[ 5.58  1.67  4.54 -5.95  9.24  0.48  4.16 -0.60] -> Z
[ 0.01 -0.19 -1.17  1.22 -0.74 -0.02 -4.77  3.15] -> P
[ 5.58  1.67  4.54 -5.95  0.67  0.28 -1.88  0.43] -> B
[ 5.58  1.67  4.54 -5.95  0.67 -0.30 -4.05 -0.07] -> E
[ 5.58  1.67  4.54 -5.95  0.57  0.46  9.23 -4.38] -> A
has: [-5.95  0.57  0.47] => no
has: [0.49 4.16] => no
shift +1: [-0.02] => [-0.01]
has: [ 4.54 -5.95  0.67] => yes
has: [-0.02 -0.74  1.22] => no
where: [9.23] => A, 7

[ 9.56  1.67 -3.37 -6.24 -2.44 -6.05  5.07  0.73 -3.98] : U
[-0.68  4.03  4.61  7.02 -2.29  5.18 -3.61  9.59  1.17] : D
[ 8.93 -6.47 -3.56 -2.38  1.27 -4.62  0.85 -6.15  5.34] : N
[-4.24 -4.26  0.98  5.23  7.01  5.57  0.86 -6.15  5.34] : W
rest: [ 8.93 -6.47] => [-3.56 -2.38  1.27 -4.62  0.85 -6.15  5.34]
has: [ 7.02  4.61  4.03 -0.68] => no

[ 1.85 -3.41 -1.87 -0.69 -0.93  8.32  1.71 -1.18 -2.43 -1.94 -0.44 -0.66
  2.30 -0.91 -2.70  2.48  2.79 -1.03  5.11 -1.54 -0.50  2.35 -2.03 -0.59] : Y
[-1.04 -3.41 -1.87 -0.69 -0.93  8.32  1.71 -1.18 -2.43 -1.94 -0.44 -0.66
  2.29 -0.06 -2.59 -3.24 -1.43  1.87 -0.56  0.58  1.91  8.93  0.75  3.09] : T
[ 1.02 -2.11  1.08 -1.29  2.19  4.77  1.61 -1.46 -1.69 -1.85 -1.94 -0.42
 -0.70 -0.67 -1.05  3.72  2.50 -1.38  2.94 -1.45 -1.02 -2.21 -1.73 -1.44] : Q
shift +1: [ 2.94 -1.45 -1.02] => [ 2.95 -1.44 -1.01]
rest: [-0.66  2.29] => [-0.06 -2.59 -3.24 -1.43  1.87 -0.56  0.58  1.91  8.93  0.75  3.09]
has: [ 8.32 -0.93] => no
rest: [2.19 4.77] => [ 1.61 -1.46 -1.69 -1.85 -1.94 -0.42 -0.70 -0.67 -1.05  3.72  2.50 -1.38
  2.94 -1.45 -1.02 -2.21 -1.73 -1.44]
shift -1: [ 2.29 -0.06] => [ 2.28 -0.07]
rest: [-1.29  2.19] => [ 4.77  1.61 -1.46 -1.69 -1.85 -1.94 -0.42 -0.70 -0.67 -1.05  3.72  2.50
 -1.38  2.94 -1.45 -1.02 -2.21 -1.73 -1.44]
where: [-1.05] => Q, 15

[-4.44  3.48 -7.25  7.47  4.45  3.90] : H
[-4.44  3.48 -7.25  7.47  4.45 -5.11] : S
[-4.44  3.48 -7.25  7.47  4.44 -5.11] : L
[-1.77 -2.20 -4.10  3.80 -2.40 -1.73] : J
[ 3.45  3.04 -8.85 -0.36  3.89 -7.30] : G
[-2.38 -2.78 -3.07  4.26 -3.15 -0.88] : R
[-4.15 -3.79  5.96  5.45 -9.04  3.77] : K
[ 1.91 -7.26  7.62 -1.17 -9.34  4.61] : M
[-1.44 -3.58 -1.94  3.16 -4.19 -0.28] : F
[ 3.66 -3.94  5.44 -2.30 -5.39  1.82] : X
shift +1: [-7.25] => [-7.24]
rest: [-2.38 -2.78 -3.07  4.26] => [-3.15 -0.88]
rest: [-3.94  5.44 -2.30] => [-5.39  1.82]

[2.13 0.18 0.52 0.51 0.24 0.23 0.08 0.18 2.44 0.08 0.08 0.19 0.22 0.05
 1.98 0.12 0.25 0.06 0.05 1.16 1.20 0.29 0.39 0.21 0.12 0.20]  Suvuz
[0.72 0.88 0.06 0.22 0.08 0.03 0.17 0.13 0.52 0.17 0.42 2.91 0.24 0.10
 2.12 0.07 0.18 0.15 0.02 1.99 0.56 0.04 0.38 0.46 0.05 0.80]  gakem
[1.96 0.11 0.07 0.09 0.04 0.06 0.19 0.41 0.37 0.03 0.05 0.50 0.05 0.11
 0.02 0.00 0.04 0.01 0.01 1.65 0.79 0.35 0.34 5.93 0.00 0.26]  vem
[2.15 0.32 0.30 0.42 0.18 0.14 0.14 0.25 1.64 0.10 0.15 0.56 0.30 0.21
 1.30 0.07 0.22 0.08 0.04 1.84 1.24 0.25 0.50 0.58 0.07 0.38]  kori
[0.67 0.47 0.14 0.33 0.13 0.05 0.07 0.07 0.98 0.13 0.23 0.70 0.34 0.10
 5.94 0.21 0.24 0.14 0.02 1.05 0.53 0.04 0.27 0.09 0.14 0.35]  pesug
[0.21 0.43 0.05 0.17 0.06 0.02 0.03 0.02 0.41 0.11 0.21 0.66 0.22 0.04
 0.79 0.23 0.15 0.13 0.01 0.52 0.20 0.01 0.12 0.02 0.12 0.24]  nopid
[0.49 0.54 0.09 0.27 0.10 0.03 0.07 0.06 0.73 0.14 0.26 0.91 0.30 0.08
 6.53 0.20 0.21 0.15 0.02 0.98 0.42 0.03 0.24 0.07 0.12 0.38]  zelok
[1.94 0.29 0.35 0.47 0.20 0.16 0.11 0.20 1.87 0.10 0.14 0.42 0.34 0.20
 2.01 0.11 0.25 0.08 0.04 1.55 1.16 0.22 0.45 0.33 0.10 0.33]  fudak
has: [0.15 0.18] => no
where: [0.80] => gakem, 26
has: [0.08 0.18] => yes
rest: [0.22 0.04] => [0.79 0.23 0.15 0.13 0.01 0.52 0.20 0.01 0.12 0.02 0.12 0.24]
rest: [0.14 0.02 1.05] => [0.53 0.04 0.27 0.09 0.14 0.35]
has: [0.35 0.79 1.65 0.01] => no

[-0.50 -4.11  2.97  1.55 -1.07 -5.01 -0.98  1.38 -2.73  1.83 -4.70 -0.40
 -2.88  0.17 -1.85  1.61]  Dola
[-0.50 -4.11  2.97  1.55 -1.20 -5.01 -0.98  1.38 -2.73  1.83 -4.70 -0.40
 -2.88  0.17 -1.85  1.61]  rarug
[ 2.21 -2.99  1.38 -0.43  3.78  1.08  4.44  1.50 -6.51  8.07 -1.21 -0.23
  1.18  2.03 -0.59  3.16]  Vugi
[ 4.09  3.43  6.15 -1.15  1.81  5.84 -2.71  1.39 -0.71  4.80  0.49 -0.81
  3.27  1.91 -1.13 -2.00]  minen
has: [1.08 3.78] => no
where: [1.08] => Vugi, 6
has: [ 1.38 -0.43  3.78  1.08] => yes

